[[ 1  0 54 70]
 [ 7 70 70 72]
 [ 1  0  0 44]
 [-1  0 68 70]]
=>
[[ 7 70 70]
 [ 1  0  0]]

[[-73  35  15]
 [-35  69  29]
 [-32  69  32]
 [ 69 -32 -11]]
=>
[[-35  69  29]
 [-32  69  32]]

[[-15  76   6]
 [-13   3  31]
 [ -2 -11 -27]]
=>
[[-13   3  31]
 [ -2 -11 -27]]

[[-60  66 -33]
 [-46  66 -40]
 [-55 -32 -47]
 [-55 -40 -26]
 [-49  -5 -19]]
=>
[[-46  66 -40]
 [-55 -32 -47]]

[[ 40  24  -8  46  41]
 [-18  60  14   5  22]
 [ 33  12 -12  33  54]]
=>
[[-18  60  14]
 [ 33  12 -12]]

[[-29 -26  60  23]
 [-33 -30  63  27]
 [ 66  67 -31 -14]
 [-33 -31  65  28]
 [-65 -67  31  13]]
=>
[[-33 -30  63]
 [ 66  67 -31]]

[[-36  79  37]
 [ 10  10  -4]
 [ 81 -37 -13]
 [-36  80  33]]
=>
[[ 10  10  -4]
 [ 81 -37 -13]]

[[20 71 16  1]
 [ 5  2 45 56]
 [67 28  2  9]
 [ 2 15 71 21]
 [21  0 14 70]]
=>
[[ 5  2 45]
 [67 28  2]]
---
[[ 33  -5  31 -19]
 [ 16  64 -28 -21]
 [ 24 -38  57 -70]
 [-16  -3  27  -6]]
=>
[[ 33  -5]
 [ 16  64]
 [ 24 -38]]

[[-39 -36  74  32  26]
 [-39 -36  73  32  25]
 [-72 -74  35  15 -12]
 [ 73  75 -35 -16  11]
 [-72 -74  34  15 -12]]
=>
[[-39 -36]
 [-39 -36]
 [-72 -74]]

[[ 79 -78]
 [-34 -56]
 [-48   5]
 [ 74  76]
 [ 74 -28]]
=>
[[ 79 -78]
 [-34 -56]
 [-48   5]]

[[-21 -74]
 [ 37 -36]
 [  8  -6]
 [  5 -16]
 [ 28 -55]]
=>
[[-21 -74]
 [ 37 -36]
 [  8  -6]]

[[-10  29  -2 -17 -25]
 [-21   9  20 -69 -21]
 [-23  18  22  -6  -4]
 [-13  -8  18   1 -31]]
=>
[[-10  29]
 [-21   9]
 [-23  18]]

[[ 40 -13]
 [ 34  -5]
 [ 75  81]
 [-15   1]
 [-21  11]]
=>
[[ 40 -13]
 [ 34  -5]
 [ 75  81]]
---
[[-30  31 -11 -74]
 [ 53  23 -45 -57]]
=>
[[-30  53]
 [ 31  23]
 [-11 -45]
 [-74 -57]]

[[ 39 -61  -7  61 -44  16  63  12  31  23  65  37]
 [ 48   3 -55 -10  18  69  45 -68  50 -22 -18 -12]
 [ 37  -7  15  18 -68  21 -20  25  23 -41 -22 -25]]
=>
[[ 39  48  37]
 [-61   3  -7]
 [ -7 -55  15]
 [ 61 -10  18]
 [-44  18 -68]
 [ 16  69  21]
 [ 63  45 -20]
 [ 12 -68  25]
 [ 31  50  23]
 [ 23 -22 -41]
 [ 65 -18 -22]
 [ 37 -12 -25]]

[[ 27   9 -12   5  24 -18   4 -20   0  17 -13   9   9  12  15 -20]
 [ 27  21 -30  22  26  31 -45 -11 -12  -7 -26  20 -26  15 -26 -47]
 [ -3 -29  19  -9 -43 -32  -1  -2  58 -33  13 -24 -22  -1  28  32]
 [ -8 -41 -11 -18 -20  -6  -5  19  50 -68  29 -65  12  -8 -26  46]]
=>
[[ 27  27  -3  -8]
 [  9  21 -29 -41]
 [-12 -30  19 -11]
 [  5  22  -9 -18]
 [ 24  26 -43 -20]
 [-18  31 -32  -6]
 [  4 -45  -1  -5]
 [-20 -11  -2  19]
 [  0 -12  58  50]
 [ 17  -7 -33 -68]
 [-13 -26  13  29]
 [  9  20 -24 -65]
 [  9 -26 -22  12]
 [ 12  15  -1  -8]
 [ 15 -26  28 -26]
 [-20 -47  32  46]]

[[ -7  30 -10  43  54]
 [ 13 -59  24 -18 -29]
 [-10 -13 -50 -31   8]
 [ -4   2 -51 -34   3]
 [ -7  -6 -21  51  23]
 [-10  25  28  20  45]
 [ -1  12  31  36  49]
 [ 28   2 -30 -26  18]
 [ 55  45 -29 -29  51]
 [  9 -12  61  13  -4]
 [ -7 -11  17  20   2]
 [-26  -9 -57 -56  -6]]
=>
[[ -7  13 -10  -4  -7 -10  -1  28  55   9  -7 -26]
 [ 30 -59 -13   2  -6  25  12   2  45 -12 -11  -9]
 [-10  24 -50 -51 -21  28  31 -30 -29  61  17 -57]
 [ 43 -18 -31 -34  51  20  36 -26 -29  13  20 -56]
 [ 54 -29   8   3  23  45  49  18  51  -4   2  -6]]

[[ 36  59 -64   7 -45 -23]
 [ 47 -25 -12  78  53  40]
 [ 58 -58  65   1 -21  60]]
=>
[[ 36  47  58]
 [ 59 -25 -58]
 [-64 -12  65]
 [  7  78   1]
 [-45  53 -21]
 [-23  40  60]]

[[-59  42 -55  75]
 [-53  70  75 -37]
 [ 10  64  16 -54]
 [ 75 -70  29 -76]
 [-40 -26 -22  13]]
=>
[[-59 -53  10  75 -40]
 [ 42  70  64 -70 -26]
 [-55  75  16  29 -22]
 [ 75 -37 -54 -76  13]]

[[-25  62   7]
 [  3 -10   0]]
=>
[[-25   3]
 [ 62 -10]
 [  7   0]]
